Each path below is one point turned by a fixed rotation once a step. After each direction that follows a path, write how fast that rotation turns it, in degrees a step (0 if it stays still).
Each turn is a multiple of 5 degrees from 10 to 175, or 0.
Each row of a path follows its step; steps can be skipped.
Path 1:
step 0: [-2.02 -1.93 -0.27 -0.31 -0.33  0.56  1.03  0.23  1.40 -0.98 -0.46 -2.14
  1.99 -1.28  1.01 -1.49 -0.74 -0.33 -0.92 -3.99 -0.82  0.12 -1.38 -0.21
  2.87  1.41  0.97  2.25 -1.74 -1.01  0.69  2.22  0.31 -0.93  3.06 -0.35
  0.36 -3.05  1.80 -0.36 -1.33 -0.92  1.79 -0.36  0.09]
step 10: [ 1.60  1.56  0.35 -1.79 -0.05  0.61  1.57 -1.36 -0.17 -0.07 -0.54 -1.68
 -2.40 -4.86 -1.15 -0.70 -0.03  0.01 -1.22 -1.25 -0.71 -0.26  0.56  1.41
 -0.42 -1.00  1.09 -0.86 -1.73  2.57 -0.05  1.68  0.61  0.58 -0.68 -0.58
  0.09  0.35 -1.44 -0.59 -3.06 -3.46  1.92  0.59  1.88]
step 15: [ 0.04 -0.53 -1.04  1.01  1.78  2.15  0.04  0.62  0.51  1.21 -0.11  0.56
  1.30 -0.65  4.72  2.39 -0.36 -0.82  0.66 -0.71  1.01  0.21 -0.79 -1.53
 -0.50  0.82  4.35 -1.49 -0.72  1.33  0.99  1.23 -0.47 -1.99 -1.26 -0.39
  0.05 -0.04  0.93  0.83  1.92 -0.38 -3.38  0.36 -1.08]
step 17: [ 0.62 -2.07  0.64 -1.05  0.59 -0.11  3.24 -0.63 -0.65  2.12  0.50 -0.56
 -0.50  4.12 -2.09  1.53  1.89 -1.22 -2.16 -0.15 -1.11  1.78  1.06  0.38
 -2.25 -0.06 -0.44 -0.25 -1.11 -1.17  1.03 -0.33  0.65 -0.17  2.97 -1.36
 -1.04 -1.55 -1.57  0.54  2.11  0.31  2.04 -1.49 -0.09]
step 19: [ 0.57 -0.08  0.23 -2.92  1.17 -0.03 -2.93 -0.64 -0.77  1.48  0.89  0.24
 -0.45 -1.31  2.93 -2.93  0.81  1.97  0.29 -1.49  1.19  0.98 -0.30  2.68
 -0.67 -1.26  1.28 -0.17  0.48  0.83  1.53  2.97  2.51  0.10  0.70  0.71
  0.06  1.00  1.86 -0.81  0.62 -1.29 -1.60 -1.82 -2.23]
step 20: [-3.49  1.16 -1.24 -0.20  0.22  1.63 -0.23 -1.14 -0.34  3.50 -1.62  0.21
 -0.04 -1.22 -0.67 -2.62  1.04 -0.57 -2.24 -0.57 -0.79  2.19  1.31 -1.62
 -2.86  1.22 -0.19  0.19  1.43 -1.46 -1.04  0.48 -0.77  1.31  0.30  1.99
  0.98  0.02  1.57 -0.82 -1.53 -0.40  3.12  1.53 -1.35]
step 22: [ 2.58  3.96  3.29 -2.20  0.49 -0.26 -1.41 -0.52 -0.25 -1.11  0.65  1.49
  0.29 -0.40 -0.09 -0.72  0.55 -0.49 -0.97  0.53  1.34  0.30  0.81  0.97
  3.00 -0.56  0.67  0.69 -1.56 -1.59  0.42  0.03 -1.11 -0.29  0.44 -3.69
  1.73 -0.75  2.21  0.65 -2.21  0.61 -0.41  0.79  2.04]
step 23: [-1.03  0.72 -1.31  0.62 -0.72  1.06 -1.75 -1.26 -0.58  2.89 -0.93  1.11
  0.25 -0.71  0.15 -1.94 -1.52 -2.67  0.76  0.38  0.75  0.98 -1.69  1.15
  0.96  1.50 -0.15 -2.50 -3.41  0.56  0.80  1.40  0.46  0.26  2.19 -1.51
 -1.61 -0.94  1.19  0.33  1.52  1.21 -3.22  2.09 -2.24]
Speeds:
[ 0.35 -0.58 -0.38 -0.13  0.50 -0.81  0.45 -0.36 -0.21 -0.09 -0.03  0.43
 -0.81  0.39  0.74  0.71  0.46  0.23  0.41  0.26  0.05  0.31 -0.64 -0.17
 -0.62  0.41  0.03  0.04 -0.52 -0.52  0.24 -0.05 -0.08  0.08 -0.12  0.44
 -0.21  0.14  0.05 -0.82 -0.55  0.20  0.14 -0.56 -0.08] -> 35
[-0.26 -0.03  0.10 -0.98 -0.01 -0.67 -0.41 -0.28  0.15  0.13  0.30  0.40
  0.25 -0.78  0.29 -0.25  0.59  0.32 -0.12  0.02 -0.23  0.20 -0.48  0.58
  0.64  0.75  0.28 -0.36  0.40  0.27 -0.26 -0.35 -0.36 -0.90  0.32  0.16
 -0.50  0.09 -0.24  0.74 -0.27  0.44  0.11 -0.14  0.03] -> 110
[ 0.01  0.34  1.05  0.10  0.18 -0.28  0.31 -0.21 -0.41 -0.48  0.37 -0.60
  0.44 -0.08  0.01  0.34  0.16 -0.84 -0.44 -0.06  0.25  0.29 -0.06  0.40
 -0.33 -0.29 -0.48  0.28 -0.83 -0.39 -0.37 -0.94 -0.25 -0.40  0.51 -0.08
  0.20 -0.26 -0.45 -0.22  0.04  0.60 -0.46  0.16 -0.24] -> 70
[-1.09 -0.09  0.19  0.56 -0.58 -0.24 -0.44 -0.20  0.01 -0.13 -0.59 -0.04
 -0.35 -0.41  0.21  0.49 -0.54  0.28  0.14 -0.48 -0.16 -0.95 -0.21 -0.11
 -0.29  0.20 -0.04 -0.16 -0.86  0.02 -0.85  0.35  0.07  0.24  0.14 -0.03
 -0.43 -0.43 -0.35  0.48 -0.45 -0.22 -0.31 -0.42 -0.11] -> 140
[-0.64 -0.28 -0.64 -0.49  0.85 -0.16 -0.55 -0.56 -0.05  0.02 -0.39 -0.35
  0.34  0.13  0.50 -0.51 -0.07 -0.25  0.43 -0.06 -0.34 -0.59  0.11 -0.52
 -0.41  0.47 -0.63  0.33  0.19  0.53  0.19 -0.51  0.12  0.47  0.61 -0.24
  0.59  0.16  0.02 -0.11  0.30  0.45  0.07  0.45 -0.57] -> 95
[ 0.30  0.13 -0.45  0.42 -0.06 -0.16  0.24  0.40 -0.13 -0.20 -0.10 -0.97
 -0.21 -0.01 -0.06 -0.33  1.36  0.13  0.11 -0.69 -0.17 -0.38  0.11  0.10
 -0.22 -0.15  0.37  0.26  0.49  0.36  0.37  0.33 -0.27 -0.02  0.07 -0.28
 -0.63 -1.04 -0.56 -0.20  0.11  0.36 -0.07 -0.35 -0.46] -> 40
[ 0.99 -0.28  0.36 -0.31 -0.21 -0.68  0.24 -0.57  0.01 -0.58 -0.17 -0.18
  0.55  0.75 -0.08  0.26  0.02 -0.31  0.07 -0.45 -0.10 -0.45  0.51  0.08
  0.50  0.16 -0.25 -0.05 -0.48  0.18  0.00  0.59 -0.33  0.53  0.06 -0.20
 -0.63  0.29  0.62  0.70 -0.18  0.07  0.79  0.31 -0.10] -> 85
